In the rows, 128 means zero.
runs of hidden systems:
path 1, U (11 x 22):
[[104 143 105 132 132 100 111 105 182  93  85  95 131 141  77 142 140 181
  102 136 162 164]
 [177 127 151 111 130 157  89 183 134  93 171 159 146 112  93 119 153 101
  146 112 105  82]
 [ 80 157 181 152 111 100 163 104  99 154  90 117 163  90 121  98  86  91
  122 132 143 139]
 [131 150  89  99  97 153 113 118 139 123  98 184 103 161 178 177 138 116
  112  72 136 118]
 [141  68 141 173 150 145 126 143 118 197 168 124 143 161 159  94 116 141
  148 155 108 134]
 [127 112  80 110 102  66 139  79 119  97 102  68  90 118 117 150 135 136
  124 151 106 155]
 [123 163 107 116 188 166 125 180 142  99 168 131 152 153 102 139 165 153
  107 144 136  66]
 [105 142 187 162 107 106 105 148 144 118 117 141 103  84  90  90 102 106
  162 156 148 187]
 [134 134 147  78 106 154 176 100  81  97 125 159 133 102 136 183 132 112
  125  61 127 106]
 [134 133 136 138 140 147 125 117 180 199 123 136 154 168 169  76 111 157
  107 119 177 134]
 [153  56  99 131  99 109  81  98 147 126 109 120 112 100 145 163 140 105
  154 135  72 144]]
path 2, H (11 x 22):
[[ 61  86 111 108 133 103 197  79 143 128 114 139  88 130 147 163 120 125
  134 129  93 149]
 [163  88 128 123 115 140  88 155 182 106 158 162 147 198  82 120 147 149
  133 101 124 119]
 [163 125 178 113  95 127 129 119 125 130 153  99 156  36 137 100 139  80
  150 147 134 127]
 [ 73 179 110 140 102 135 137  94 127 117 104 123 150 150 152 176 112 122
   87  96 190 144]
 [171 144 116 164 180 158  59 163 109 162  91 161 126 144 117 118 138 158
  144 159 128 121]
 [ 90 107 137 140 153 103 189 142  90 142 150  79 103  82 144 108 101 138
  120 124  70 137]
 [126 116  72  81 117  89 140  86 160  94 120 150  95 206 112 136 120 118
  121 105 119 111]
 [147  93 163 124 125 162 111 153 183 143 156 156 168 114 126 114 193 123
  154 174 111 104]
 [104 152 168 152  65 117 138 134  86  93 173  99 145 103 126 139  97  82
  125 100 158 156]
 [160 180 111  96 143 154 112  92 112 130  57 168 115 131 131 159 139 153
  124 112 183 124]
 [104 104 130 182 192 152 117 159 139 178 154 101 129 118 141 109 121 174
  130 169 128 151]]
path 3, Z (11 x 22):
[[118 122 161 106 130 103 144 102 205 130 160 111 122 118 106  66 108 117
  138 151 184 154]
 [134  90 133 119  94 167 105  82 147 139 124 173 144 107 175 192 136  83
  150 104 147 133]
 [154 163 168 164 106 152 114 151  89 161 108 110 198 131 121 100 125 159
   97  99 164 129]
 [168 134  76 136 135 105  70 143 111 130 105  92  81  78 159 129 108 121
  119 111  88 137]
 [ 60 131 112 157 167 121 159 147 100 127  89 134 150 160  98 155 138 146
  106 145  66  99]
 [131 140 125 113 115  91 129 161 166  87 171 142  65 173  87  79 123 131
  143 140 130 151]
 [118  89 135  71 122 137 185  85 159 135 157 151 138 112 161 140 151  84
  149 142 108  87]
 [122 165 158 154  99 145 127  99 122 152 131 134 155 158 142 124 133 134
  132 162 224 155]
 [208 107 129 120 136 172  81 137  97 130 159 129 119  77 152 155 132 140
  144  89 136 131]
 [ 93 130 137 165 152 102 148 112  80 142  74  69 165  87 105 133 100 154
   99 121 110 138]
 [125 133  80 132 144 109  72 146 169  83  99 146  82 162  89 148 117 148
  120 101 117 147]]
path 4, A (11 x 22):
[[116 114 102 145 164 102 146 129 144 160 163 111 129 209 124  70 118 134
  128 186 123 107]
 [ 79 132 113 130  95 122 152 133 117 100 137 111  82  84 163 181 179 131
  135 168 105 164]
 [122 154 152 107 143 154 149 149 133  72 188 154 140 170  74 136 126 137
  122  94 179 105]
 [155 127 154 115 124 105 110 107 160 136 125 127  81  68 127  77 105 100
  171 165 158 170]
 [123 115 136 135 138 161 119 100  94 118 109 121 164  80 130 198 102 124
  110  53 143 131]
 [177 116 134 141 134 109  91 128 139 161  75 148 147 188  78  70 117 164
  132 126 124 130]
 [117 103  91 113 134 103 150 125 123 152 113  88 122  82 175 123 135 111
  110 130  42  97]
 [ 67 150 120 156 104 132 141 126 125 114 118 147 182 214 111 157 150 122
  104 144 139 102]
 [151 143 129 108 121 139 118 186 163 130 163 164  72 125 156  88 172 126
  152 169 105 125]
 [ 91 130 143 137 130 141 173 106  91 119 206  96 140 110 157 151  92  91
  125 118 176 131]
 [165 142 137 129 112 143  90 105 136 117  95 157  96 143 102 151 148 177
  150 138 197 185]]
path 5, Q (11 x 22):
[[118 176 129 107 168 146 118 100 114 114  83 176 104  80 124 165 131  89
  160 169 160 112]
 [100 100 150 152 174 163 111 156 171 137 121 172 106 122 115 142  95 172
  128  66 134 173]
 [173  96 157 112  74  91 139  77 105 144  98 137 140 156 109  95  84 104
  140  77 127 144]
 [109 112  96  93 113 105 155  93 197 148 107  78 147 112 165 121 170 146
   92 147 110 117]
 [123 141  86 188 128 119  61 168 130 126 156  80 163 170 124 122 127 113
  110 159 123 107]
 [156 173 154 119 107 152 137 181  59 127 128 148 122  82 153 121 164 109
  135 139  93  95]
 [ 78 139 112 106 205 129 190 123 117 109 162 148  63 138 122 141  97 129
  140 133 126 118]
 [152  86 143 136 117 141  93 103 139 127 105 194 105 171  96 151 139 142
  178 150 154 169]
 [132  84 182 114  84 135 171 117 153 119 165 101 161 102 116 122 141 168
  112  72 145 163]
 [118 155 102 118 115  96 118  61 129 119 106  77 176 126 124 134 105  77
  105 141 173 102]
 [127 162 109 153 149 161  61 175 174 151  90 124 150  80 167 130 158 136
  104 139 118 115]]
path 6, Z (11 x 22):
[[109 134 109 150 113 130  88 165 119  97 107 110 141  95 126 163 107 121
   89  44  85 130]
 [120 152 112 129 139  83 116 146 134 133  68 138 144 162  92  73 105 105
  108 124  71  86]
 [ 85 149 106 118 120 120 142 175 179 133 139 173  68 156 172 104 148 110
  131 150  86 123]
 [128 114 134 117 111 130 187 116  91 148 191 153 132 200 150 112 138 101
  150 161 131  96]
 [175 136 138 101 111 137 156  99 115 143 145 113  95 115 152 119 174 170
  148 183 183 160]
 [131 100 113 137 170 167 123  96 106 119 173  82 151  92 135 197 133 147
  129 134 169 131]
 [138 118 166 153 141 122  97 115 102  94  88 114 149  85  45 149 110 151
  146 117 151 165]
 [106 132 119 104 142 119 110 138 185  93 104 130 128  87 107 142 100 123
   95  40 109 128]
 [ 97 121 134 150 123 104 101 129 167 161  85 162 169 162 118  85  89  72
  124 120  92  98]
 [128 155 132 132  60 132 122 180 145 150 125 181 102 164 184  98 155 115
  124 119  97 135]
 [158 136  99 119 121 126 162 132  79 164 172 101 136 172 183  98 146 116
  116 156 110  76]]
path 7, A (11 x 22):
[[133 114 152 141 107 148 114 137 103  99 193  95 158  70 139 162 102  87
  122  70 143 129]
 [187 159 146 123 121 129 106  85  94 150  72 141 150 155  95 107 127 152
  139 145 191 136]
 [135 115  80 125 194 125  99 143 146 147 104  99  95  75 155 128 104 146
  107 103  77 121]
 [ 82 101 138 171 106  95 153 107  76 125 105 126 165 188  80 142 109 118
  125 133  90 127]
 [134 160 121  74  98 124 155 161 174 124 102 163  92 135 151 101 187 147
  113 130  93 111]
 [ 84 103 122 134 145 140 132 123 165 128 211 120 160 138 152 134 104  59
  129 136 141  93]
 [144 155 169 162  69 156 104 136  99 134 113 150 132 112 136 146 174 143
  151 169 177 180]
 [187 140 102 100 178 148 120 143 106 118 177 105 102 116 140 121 101 155
  110  74 149 103]
 [105  97 126 159 155  85 136  63 107 147  92  98 122 137  91 124  91 135
  154 181 147 165]
 [115 126 122 110 119 130 129 160 137  87  79 144 108  93 104 169 160 168
  106  71  71 138]
 [124 115 149 111 127  92 149 121 157 128 153 143 169 176  87  66  94  77
  130 121 110  75]]
path 8, E (11 x 22):
[[127 109 135 110  98  94 145 115 173 106 192  82 173 152 102  87 142  91
  123 161 132  96]
 [108 168 142 136  93 154  97 111 138 130  96 132 151  60 167 167 160  81
  135 163 167 136]
 [183 131 150 157 152 155  75 154 100 149 140 120 155 108 121 105  79 135
  120  69 152 126]
 [140  96  84 130 165  82 124  87 122 164  73  99  84 118 139 109  94 140
  136 152  84 142]
 [ 73 124 120 122 157 159 174 116 127 119 104 177 122 172 123 187 132 177
  107  82 129 133]
 [143 115 138 126  80  97 122 161 147  97 151 148 127 200  75  88 157 128
  139 143  96 125]
 [101 147 144  98  90 126 179 128 121 111 149 108 147  64 163 142 170  82
  120 153 105  97]
 [144 190 134 153 123 157  92 128 111 142 159 123 161 147 153 116 104  98
  119 131 215 115]
 [179  98 114 145 155 135  66 146 139 156 129 124  74  75 158 118 120 133
  159 143 103 157]
 [ 98  90 130 130 186 126 182  79 102 132 128  97 125 116 102 154  86 172
  121  99 139 154]
 [141 123 103 104 120 114 108 105 181 109  75 165 122 196  79 131 159 164
  127 134 138 131]]
path 9, H (11 x 22):
[[134 130 182  76 106 111 178  80 119 116 131 154 132  90 108 108  96  67
  152 105 149 117]
 [115 138 120 129 112 175 101 120 192 145 128 162 126 141 183 163 142 150
  109  97 191 160]
 [178  99 137 184 142 147  74 128  62 166 132 106 175 127 124 126 108 128
  143 137 131 127]
 [118 164 108 115 109  84 172 124 100 141  80  71 110 102 148 100 128 165
   85 115 101 141]
 [101 133  53 117 187 117 109 119 171 100 133 123 118 177 111 151 138 121
  119 168 118  85]
 [101 103 186 146 110 123 146 168 131 137 128 179 139 126 102  90 144  98
  162 158  69 122]
 [133 148 139  86  95 138 151 139 127  69 186 139  98 101 138 157 117 106
  120  52 148 130]
 [165 125 141 111 143 162 127  62 129 165 121 164 147 153 141 133 130 126
  154 157 210 125]
 [119 105 138 198  99 140  97 157 117 160 121  89 133 109 156 143 143 180
  117 132 119 195]
 [159 138  95 115 151  90 120 100  77  97  98  73 145 126  72 128  99 135
  103 104 112 100]
 [ 84 148 115 103 162 106 151 131 210 150  87 138 113 118 138  84 150 133
  117 173 109 110]]
path 10, Q (11 x 22):
[[152 103  65 132 117 104  98  93 155 168  89 133  93 188 169 124 119 153
  125 127 118 148]
 [183  70 126 136 104 114 118 150 131 142 167  73 155 140 121  92 170 161
  125 145  81 122]
 [100 172 115 130 107  94 171 132  67  83 147  71 133 126 104 140 155 117
  115 177 116 110]
 [112 179 110 112 165 171 105 160 148  82 140 178 118 129 112 168 170 113
  134 155 150  90]
 [105 121 198 161 146 160 129 158 125 135 153 192 111 107 110 116  87 112
  166 110 150 164]
 [132 104 142  97 100 130 170  56 108 144  99 158 111 128 154 160  95 124
  136  66 150 157]
 [156  93 102 107 149 119 111  77 206 159 116  90 152 143 132 102 127 166
  107 128 161 133]
 [145 114 117 176  83  95  65 143 121 128 114  55 163  99 122 116 132 122
  112 139  96 144]
 [119 186 110 114 134 127 153 169  82 113 111 112 158 118 130 123 155 123
   85 116  81  60]
 [ 98 171 107 121 176 117 127 166 146 118 142 176  63 150 126  97 117  92
  152 174 111 107]
 [113  71 157 151 118 160 139 141 114 138 151 201  98 156 137 169 137 129
  175 125  98 160]]
path 11, U (11 x 22):
[[137  70 130 125 116 126 123 120 101 127 133 172 144 140 124 146 117  64
  160 111  55  86]
 [ 89 167 123 153  94  97 173 129 100 162 103  92 154 180 147  93 139 156
   85 148 123 130]
 [128 137  72 115 117 132  90 138 161 100 173 149  71 148 169 154 147  82
  149 165 129 120]
 [113 115 166 168 166 150 162 134  59 145 142 117 134 110 104 144 146 171
  153 185 133 152]
 [151 160 114  85 109 106 134 113 149  75 148  98  72 102 116 127 112 151
  110  82 176 164]
 [144 105 159  98 201 175 129 125 167 147 133 173 156  93 113 125 136 121
  152 131 130  83]
 [107 107 165 159  72 102 116 119 153 133  78 107 163 108 102 119 115 150
  107  85 125 185]
 [180 127  99  87 107 130 110 114 113 119 143 150 162 169 137 131 124  71
  122  93 112  53]
 [ 83 150 127 187 138 120 122 148 127 197  82 114 154 134 170  91 129 127
  111 183 106 128]
 [112 120  75 144  98 113 105 130  99  76 150 135  69 161 135 192 122 105
  138 112 106 152]
 [148 145 143 117 178 137 185 150  82 148 168 131 112 158 118  84 142 169
  138 172 130 107]]
path 12, E (11 x 22):
[[103 129 124  82 136 145 142 161 193  93 155 192 114 151 123 128 141 101
  122  90  97  86]
 [ 83 120 178 155  65 102 154 132 143 140 169 125 147 130 139  85 113  71
  141 149 129 151]
 [185 143 134 104  66 152 116  94 106 141 129 121 132  89 187 150 149 116
  127 108 173 143]
 [167  90 104 169 175 157  81 128 111 176 147  87 177 139 145 131 124 148
  122 143 131 106]
 [108 135 101 159 162 105 114 123  88 109  70 105  82 108  89 164 126 168
  138 156 107 167]
 [127 139 136  77 187 138 173 137 135  91 123 173 115 151  69 123 122 156
  117  82 122  90]
 [ 72 130 121 125 101  87 141 142 209 120 141 138 123 164 123  82 132  89
  120 149 102 120]
 [110 134 176 122  55 150 146 118 115 119 147 167 136  90 168 159 134  71
  145  99 144 144]
 [203 122 143 140  97 138 102 122 107 178 157  89 172 138 156  79 127 135
  119 126 162 124]
 [140 110  63 154 161 133  88 105 101 146 105  82 112  95 167 176 139 141
  126 164 106 131]
 [110 139 139 151 201 150 142 139  82 115 107 152 119 150  67 153 108 182
  132 121 145 136]]

runs to name:
path 13 (2 x 22):
[[187 170 110 112 119 169  95 149  93 115 167 139 157 150 148 141 148 103
  120 109 159  70]
 [111 142 161 124 185 132 158 133 116 145 139 124  86  47 133 103 114 119
  159 175 134 144]]
 -> Q
path 14 (2 x 22):
[[174  61 125 158 165 127 103  97 101 158 165  82 144 129 112 117 105 138
  155 161 134 138]
 [142 161  87 101 145  88 121 120 124  94  72  72 112  87  92 125 137 163
   98 124 108 121]]
 -> U
path 15 (2 x 22):
[[180 132 165 111  97 127 159 115  72 138 151 143 100 147 130  98  85 142
  139  66 163 158]
 [169 101  84 102 138 142 116  70 153 154 118  92 109 111 175 159 159 172
  127 147 157 148]]
 -> H
path 16 (2 x 22):
[[ 89 128 144 167 124 134  81 139 158 101 177 127 131 103 120 141  83  66
  144 122 167 157]
 [191 135 188 119  95 156 122 114  63 136  99 169 128  91 116 137 136 138
  160 107 152 151]]
 -> A
path 17 (2 x 22):
[[ 78 114 135  90 163 161 177 117 156  97 157 141 150  88 127 185 165 111
  128 130 114  87]
 [135 144 173 161  89 138 102 129 150 135 117 143 161 173  92 109 137 163
  126 132 199 173]]
 -> U
path 18 (2 x 22):
[[ 89 153 110 122 133 118 141 159 157  68 211  99 109 157 104 131 114 123
  107 112 160 130]
 [151 146 178 103 141 144 137 121 126 129 104 189 109 101  97 111 160 116
  181 188 148 128]]
 -> U
path 19 (2 x 22):
[[103 194  78 143 151 104 107 145 124 107 159 112  96 177 128 112  99  98
  114 163 162 109]
 [104 140 147 136 159 151 140 167 102 126 114 182  61  91 131 150 153 136
  172 169 100 151]]
 -> U
path 20 (2 x 22):
[[112 154 120 134 137 110 143  94  74 105 131 139  54 129 130 154  75 110
  154 127 167 173]
 [172  75 135  92 160 168 112  96 164 136  95 169 144 119 107 160 157 171
  143  98 130 122]]
 -> Q
path 21 (2 x 22):
[[101 106 123 131 133 147 141 124 180 181  83 113 176 110 170 131 163 177
   85 110 106 125]
 [129 128  97 191  91 108  53 154 120 116 156  97 145 177 120 125 117 100
  131 154 132 138]]
 -> Z
path 22 (2 x 22):
[[159 105 115  95 128 103 139 147 115 115  96 135  98 124 107 114 116 152
  113  56  49 122]
 [103 110 117 112 128  73 166 112 160 131 109 131 131 189  85  79 138 123
  129 171  82 104]]
 -> Q
path 23 (2 x 22):
[[128 135 170 100  78 105 155 130 132  87 131 175 100 134  84 116 164 104
  173 170 123 141]
 [125 157 129  71 134 155 177  99 155 127 179 131 137 120 175 130 127 109
  109 100 188  95]]
 -> Z
path 24 (2 x 22):
[[148  84  79 152 125 143  76 110 149 168 140 133 104 140 194 155 144 113
  154 171 121 143]
 [116 117 147 165 141 162 163 164  70 126 168  95 161 136 115 152 162 197
  109 130 122 133]]
 -> A
path 25 (2 x 22):
[[128 168 132 161 132 166  81 149  94 113 161 152  92  97 155 166 119  99
  158 142 178 157]
 [136 119 154 137 155 142 177  96  47 161  91 142 126 134 117 144 104 184
  133 106 135 150]]
 -> H
path 26 (2 x 22):
[[174 130 156 123  63 126 120  92 129 132 150  91 193 146 123 108 133 131
  109 104 191 134]
 [190 139  82 111 172 145  67 112 139 142 101 101 134  87 141 140 158 140
  128 172 139  99]]
 -> A
path 27 (2 x 22):
[[138 103 185 149 119 137 132 169 102 125 104 150  98  73  96 126 139 175
  150 106  86 181]
 [152 130 119  78 105  90 165  87 122 114 140  97 145 155 118  99  86 112
   96  59 132  98]]
 -> A
